128 stands for zero in the data rows.
Here are some points, each followed by its number:
131,113,127,128,122,173,128,94,128,121,176,99,163,57,62,150,96,174,107,97,113,103,158,148 0
213,88,107,131,139,87,113,86,186,89,151,97,116,70,65,87,127,195,92,150,130,174,162,133 1
132,131,129,132,151,97,72,98,119,97,87,95,152,104,187,108,152,149,125,83,138,155,130,142 2
138,113,155,123,108,102,136,122,122,127,159,133,140,119,133,138,99,149,120,137,145,152,112,136 3
120,128,175,109,128,115,122,131,89,155,138,153,147,124,118,160,119,122,134,148,160,147,102,131 4
97,161,179,152,113,81,181,141,125,160,161,188,125,181,122,115,156,125,131,103,82,128,170,91 5
121,124,129,133,147,108,72,102,125,97,73,90,148,100,186,104,141,140,122,82,139,151,126,142 6
111,118,47,107,119,223,121,164,183,100,93,104,103,80,145,116,38,66,126,122,110,49,117,126 7
153,144,132,154,157,138,115,96,115,151,144,97,118,166,158,134,218,179,139,137,164,182,108,160 8
203,127,126,87,163,59,97,124,67,90,153,58,144,164,121,117,132,123,164,153,174,207,94,154 9
123,126,134,130,152,103,71,105,112,91,80,94,159,107,185,106,145,138,124,77,144,157,127,144 10
145,170,148,122,108,29,143,111,177,122,151,141,80,173,182,81,162,125,111,118,90,129,172,137 11
207,90,109,133,139,87,115,88,191,95,153,101,114,77,69,86,131,196,95,153,128,168,163,135 12
146,138,171,106,150,122,122,110,141,139,129,118,123,114,86,107,151,139,131,129,132,169,112,141 13
120,125,141,119,176,98,125,133,74,112,90,119,143,171,131,128,182,112,164,115,154,153,113,121 14
107,110,118,106,170,109,91,128,101,71,99,75,168,115,172,107,110,113,140,57,152,135,117,158 15
122,109,130,136,119,156,120,96,129,113,179,107,171,65,75,141,89,180,99,91,117,114,155,150 16
111,120,140,149,114,127,155,120,160,144,61,179,95,131,127,132,172,130,126,156,130,133,111,93 17
137,112,159,125,110,110,129,121,118,140,169,135,146,112,112,138,102,159,114,138,145,149,118,140 18
151,135,127,123,97,124,102,128,79,137,132,121,131,159,135,158,115,112,134,182,144,162,80,133 19
95,115,88,165,103,180,138,128,163,137,135,150,128,110,149,142,108,145,93,105,101,70,165,119 20
127,130,130,117,182,107,123,136,74,109,100,109,147,166,131,129,177,110,169,113,157,151,114,122 21
144,127,160,94,94,61,129,120,189,103,129,121,93,94,118,62,86,120,109,130,84,131,129,147 22
142,157,69,163,121,141,170,155,132,153,154,165,90,221,168,156,155,104,139,164,127,109,154,81 23
Which five points above are nearest to each new point? Their numbers follow each, nearest first.
113,121,144,158,109,119,157,115,155,144,66,185,99,149,139,130,173,133,125,154,125,141,106,91 17 13 4 3 5
62,129,178,163,134,165,122,112,148,152,105,139,133,137,126,79,196,166,118,63,93,142,124,165 13 6 17 2 10
162,138,172,87,154,121,111,115,116,138,139,107,136,115,82,119,130,129,145,137,146,187,95,149 13 4 18 3 19
143,158,69,168,129,147,174,157,127,153,168,168,96,228,164,161,158,103,138,161,130,113,156,84 23 5 17 19 20
108,122,140,153,121,130,154,117,151,143,65,171,101,134,131,133,177,134,132,152,138,140,108,96 17 13 4 14 3
109,121,51,115,130,233,122,166,189,104,87,104,106,83,141,108,54,68,129,111,98,50,126,124 7 20 0 15 16
114,118,116,139,123,184,144,154,159,155,177,167,128,107,103,135,81,129,105,125,120,90,162,116 20 0 18 16 3
95,115,84,167,93,176,135,128,154,133,131,152,131,116,159,143,114,148,95,108,105,78,158,117 20 16 3 17 0
110,120,49,113,122,227,120,164,188,103,81,99,107,78,147,117,42,66,121,118,101,52,119,123 7 20 0 15 16
134,161,61,174,134,164,179,153,123,157,165,172,97,223,154,170,173,107,144,160,130,104,165,76 23 5 17 20 19
184,148,86,120,126,86,178,164,153,142,190,158,86,180,146,147,99,95,137,185,141,120,156,90 23 3 19 11 18
107,119,141,158,118,127,156,117,154,140,64,174,100,139,139,126,173,134,127,150,131,140,116,98 17 13 4 3 14
103,116,52,110,113,230,116,163,181,103,73,102,107,77,156,115,42,65,128,122,110,52,110,124 7 20 15 6 0
146,160,66,163,126,149,174,155,126,156,162,169,92,234,163,165,158,102,138,167,131,108,156,78 23 5 17 19 20
130,91,104,162,125,166,126,110,91,118,91,119,156,146,177,171,125,153,140,134,194,172,68,118 19 3 4 21 14
105,157,141,162,130,123,159,128,92,158,166,181,152,171,143,180,148,131,126,103,126,116,175,78 5 23 4 3 18
172,157,142,93,144,166,55,129,78,160,119,75,120,144,137,148,163,118,158,197,174,186,38,187 19 8 9 4 13
